In the rows, zero is written as 128.
Rotation paths and how fast each direction turns (degrees per step)
Each turn is a multiple of 5 degrees from 10 to 175, or 0.
Each row of a path follows its step; steps can be skipped.
Path 1:
step 0: [116 127 131 128 124 137 136 138 131 120 125 131 134 137 136 126 131 130
 132 119 127 125 109 119 122 131 132 125 130 125 126 140 133 128 125]
step 4: [120 131 115 130 126 134 128 133 124 131 129 135 136 136 131 135 125 126
 123 134 123 144 133 135 140 114 129 124 126 134 130 122 129 125 134]
step 5: [139 122 132 116 118 129 121 129 126 137 127 128 136 129 138 114 116 121
 130 128 131 126 129 122 131 136 135 133 134 130 137 134 124 125 130]
step 6: [125 145 130 125 128 119 129 126 126 125 122 130 132 120 133 129 134 142
 116 120 133 128 127 118 136 116 124 126 130 130 126 138 131 135 129]
step 10: [129 129 121 125 130 121 132 110 129 131 139 133 124 130 127 129 116 125
 131 126 130 139 126 128 132 137 129 113 129 136 121 125 125 122 125]
step 11: [125 119 128 127 120 125 116 132 125 135 124 127 127 120 138 128 118 137
 129 139 129 130 127 131 131 118 132 130 113 125 128 123 123 142 128]
step 12: [133 133 129 126 127 131 127 129 134 139 117 130 130 131 134 128 122 126
 125 132 128 140 130 134 132 126 117 128 140 133 128 136 148 120 129]
step 14: [130 143 132 125 138 123 128 128 125 127 139 133 134 126 127 126 141 121
 125 125 129 116 126 130 132 130 125 138 126 135 129 142 136 123 119]
Directions:
[126 130 125 130 125 128 127 128 130 127 130 124 128 125 126 122 131 126
 129 130 124 127 126 128 129 127 125 127 130 128 126 125 126 126 123]  55
[129 127 133 130 128 125 128 126 127 131 128 128 124 131 133 127 130 125
 129 128 125 125 131 131 129 129 128 125 131 128 128 131 128 125 126]  160
[127 126 129 124 126 129 124 126 127 126 127 128 129 129 132 126 125 125
 128 128 128 131 131 124 128 122 127 127 130 128 125 128 131 131 127]  55
[129 129 125 125 126 127 131 123 123 126 133 129 129 128 129 125 129 128
 127 131 128 125 128 126 129 131 128 129 130 128 127 131 126 130 132]  85
[124 128 126 130 129 127 128 126 126 128 126 129 132 131 130 124 126 127
 125 131 129 127 127 132 124 128 127 129 125 124 131 126 130 126 128]  100
Path 2:
step 1: [122 130 128 127 120 140 128 123 135 131 133 121 124 122 131 140 124 116
 115 139 129 137 129 138 138 121 133 129 123 129 125 123 130 128 126]
step 5: [127 135 125 130 139 139 123 135 120 139 128 125 121 115 128 131 121 127
 131 126 126 134 132 133 131 134 127 124 112 130 119 128 117 128 129]
step 8: [125 129 122 128 121 133 138 131 133 128 129 125 129 120 129 132 117 122
 125 123 135 132 138 134 124 117 135 139 119 124 113 129 119 132 126]
step 9: [115 131 123 140 123 129 123 125 127 135 128 126 120 123 130 133 121 120
 120 133 135 132 140 136 128 130 128 126 132 131 121 122 137 138 119]
step 10: [122 130 121 128 137 137 124 126 132 128 120 140 121 119 135 134 132 136
 130 125 137 120 133 134 126 138 129 132 120 122 123 122 125 139 123]
step 12: [124 131 124 135 126 130 111 122 126 127 133 122 119 119 124 131 133 118
 122 129 132 135 119 135 135 130 135 133 116 122 121 126 122 131 132]
step 13: [126 134 126 136 126 137 128 136 140 136 125 129 126 115 127 128 124 123
 124 122 130 131 128 134 126 136 128 131 113 128 124 123 125 112 120]
step 14: [129 122 118 129 121 139 136 133 140 125 132 133 120 125 122 131 124 119
 119 138 133 133 128 133 131 134 130 125 124 124 135 116 133 136 124]
Directions:
[124 129 127 128 124 131 131 124 129 127 124 129 131 130 129 129 125 128
 125 129 129 126 131 127 126 126 124 129 131 129 129 125 127 130 130]  55
Path 3:
step 0: [130 124 130 134 113 127 134 136 121 130 120 121 122 138 133 117 118 128
 134 127 119 122 128 130 131 139 121 133 120 130 138 129 126 136 142]
step 2: [117 130 119 124 131 133 139 133 130 130 133 130 126 140 138 130 123 121
 138 120 126 134 141 137 131 133 121 133 127 134 131 129 137 132 142]
step 4: [117 125 130 121 135 129 129 140 134 132 129 130 115 123 140 117 121 131
 124 120 127 133 138 132 136 134 130 130 131 131 145 122 124 119 128]
step 8: [129 136 126 135 126 126 137 135 127 136 133 133 130 133 127 129 110 116
 123 125 127 139 130 130 131 135 128 136 136 130 136 138 145 126 132]
step 9: [123 124 125 131 122 139 129 129 127 122 125 123 127 137 129 122 118 117
 125 130 123 133 133 125 114 133 129 118 132 119 151 126 126 132 129]
step 13: [122 134 118 129 118 139 137 135 140 130 137 122 122 129 134 133 131 132
 129 122 122 148 126 131 129 139 131 131 128 129 132 115 130 126 131]
step 14: [128 132 130 134 116 122 145 128 126 130 124 133 137 135 130 127 118 123
 136 130 115 131 128 135 131 140 133 126 123 128 131 128 134 135 144]
step 15: [132 131 127 132 125 133 130 140 134 126 125 130 125 136 124 117 119 136
 121 114 113 129 130 128 123 132 131 129 123 122 145 115 127 128 128]
Directions:
[126 126 129 130 129 131 130 126 130 131 131 126 128 127 130 128 126 126
 132 130 131 127 131 130 130 126 128 125 127 131 131 125 124 130 127]  155
[122 131 129 128 130 132 131 124 128 131 129 126 127 126 126 129 128 131
 128 125 128 128 130 127 129 129 129 131 130 126 124 130 128 124 129]  125
[125 125 129 125 131 124 130 125 128 124 127 130 130 128 128 128 127 126
 125 124 128 128 133 128 127 125 127 128 127 125 130 128 129 128 125]  55
[129 127 129 128 129 126 131 126 127 127 129 131 131 129 129 124 131 127
 130 129 131 129 127 132 128 132 128 131 134 129 127 124 129 126 126]  120
